Small tables with named rows and columns. After each table, cells are looked up by row and column.

Buduki:
,Modaked,Boveb,Fonar,Nibef,Sodagi,Dapavi,Kip
Bas,138,69,179,194,48,222,114
Nuta,138,60,184,204,21,248,85
Lopogis,141,82,113,150,144,151,65
Mori,148,146,143,153,146,124,154
Lipinof,131,129,161,141,88,204,115
Feruso,107,37,135,116,131,207,121

Dapavi of Bas is 222
Kip of Bas is 114
Modaked of Lipinof is 131
Boveb of Feruso is 37
Kip of Lopogis is 65
Fonar of Nuta is 184
Boveb of Mori is 146
Modaked of Lopogis is 141
Sodagi of Nuta is 21
Boveb of Nuta is 60
Dapavi of Mori is 124
Sodagi of Feruso is 131
Fonar of Feruso is 135
Nibef of Bas is 194
Nibef of Lopogis is 150
Kip of Nuta is 85
Modaked of Bas is 138
Modaked of Mori is 148
Nibef of Nuta is 204
Sodagi of Lopogis is 144

Table Pid
columns: Ligapi, Fazafot, Guziz, Nidaze, Demom
Falupet: [-521, -434, 599, 606, -519]
Zitaze: [-672, -524, 747, 754, -658]
Kan: [-684, -534, 759, 766, -671]
Mam: [-139, -97, 220, 221, -134]
Natonap: [-689, -543, 764, 772, -677]
Dem: [660, 539, -570, -577, 650]
Bab: [-720, -566, 795, 803, -707]
Lak: [-709, -559, 785, 792, -697]
Sis: [-469, -367, 547, 552, -461]
Dod: [-535, -420, 612, 618, -525]

What is the Demom of Dem in Pid?
650
What is the Ligapi of Dem in Pid?
660
What is the Nidaze of Sis in Pid?
552
What is the Fazafot of Natonap in Pid?
-543
What is the Fazafot of Sis in Pid?
-367
What is the Nidaze of Natonap in Pid?
772
What is the Ligapi of Zitaze in Pid?
-672
What is the Fazafot of Mam in Pid?
-97

Noninev =
,Rubi,Gak,Bivedof,Fala,Buk,Tudas,Neb,Fab
Lamoz,6178,4484,5108,7671,2727,6443,2785,5072
Tol,5009,6681,6989,7454,2607,2963,1119,2533
Budagep,4837,3740,4527,4774,1799,6477,4253,4138
Tezili,5277,6086,6657,2917,285,5206,2733,2674
Zaz,6060,8078,7887,9166,4451,4620,2737,3020
Dal,4998,5342,7040,8837,3985,4353,6038,1393
Vun,6621,6401,6583,7399,2081,5092,1552,2342
Zepon,4129,2001,5216,7619,3716,2491,2902,2658
Dip,5496,6028,3956,5847,2935,4362,3205,2201
Riked,4995,5140,5106,6861,4939,4180,4288,2831

Dal, Gak: 5342
Tol, Fab: 2533
Tol, Gak: 6681
Dip, Fala: 5847
Lamoz, Neb: 2785
Vun, Fab: 2342
Tol, Buk: 2607
Zepon, Gak: 2001

Sofuza:
,Pon,Lonomiv
Zupuvi,95.16,26.40
Rofaki,79.00,64.72
Roduz,-83.25,79.44
Boz,-6.07,-11.34

Boz, Pon => -6.07
Roduz, Pon => -83.25
Zupuvi, Pon => 95.16
Boz, Lonomiv => -11.34
Roduz, Lonomiv => 79.44
Zupuvi, Lonomiv => 26.40
Rofaki, Pon => 79.00
Rofaki, Lonomiv => 64.72

Table Roda
         Zefep  Radegu  Pepurer
Rusod      107      94       98
Kod        208     126       63
Feze       199     168       67
Limebi     199     126      192
Bolu       171     150       74
Zuniv      131     116      126
Sune       126     235      162
Karabok    157      93      182

Zefep of Zuniv = 131
Radegu of Kod = 126
Radegu of Zuniv = 116
Pepurer of Sune = 162
Zefep of Karabok = 157
Radegu of Bolu = 150
Pepurer of Limebi = 192
Zefep of Kod = 208
Radegu of Sune = 235
Zefep of Sune = 126

Mipirod =
,Gek,Bidem,Mek,Vin,Taroso,Pifabe,Gudud
Lamagus,158,50,98,56,174,170,127
Nemali,162,76,120,63,162,154,121
Vuv,79,151,141,116,54,48,134
Pesof,89,159,153,112,59,53,136
Fupe,52,130,103,204,37,23,79
Nek,168,72,97,49,179,183,101

What is the Pifabe of Fupe in Mipirod? 23
What is the Vin of Nek in Mipirod? 49
What is the Gek of Vuv in Mipirod? 79
What is the Pifabe of Nek in Mipirod? 183
What is the Vin of Nemali in Mipirod? 63
What is the Taroso of Nek in Mipirod? 179
What is the Bidem of Nek in Mipirod? 72
What is the Bidem of Nemali in Mipirod? 76
What is the Gudud of Lamagus in Mipirod? 127
What is the Gek of Nek in Mipirod? 168
Which row has the largest Bidem? Pesof

Nif =
	Tas	Kabep	Ketad	Zim	Dovafo	Mes	Nabizes	Lis
Liguriz	1014	4511	2305	7240	3800	5475	8383	2473
Mafe	5091	3104	6207	1166	5887	4183	4887	5880
Pavo	1014	2401	2305	3927	4061	6121	5470	1110

What is the Mes of Mafe in Nif?
4183
What is the Kabep of Mafe in Nif?
3104
What is the Ketad of Liguriz in Nif?
2305
What is the Kabep of Pavo in Nif?
2401
What is the Zim of Pavo in Nif?
3927
What is the Zim of Mafe in Nif?
1166
What is the Lis of Liguriz in Nif?
2473
What is the Lis of Mafe in Nif?
5880
What is the Mes of Liguriz in Nif?
5475
What is the Dovafo of Mafe in Nif?
5887
What is the Kabep of Liguriz in Nif?
4511
What is the Tas of Pavo in Nif?
1014
Row with the largest Tas: Mafe

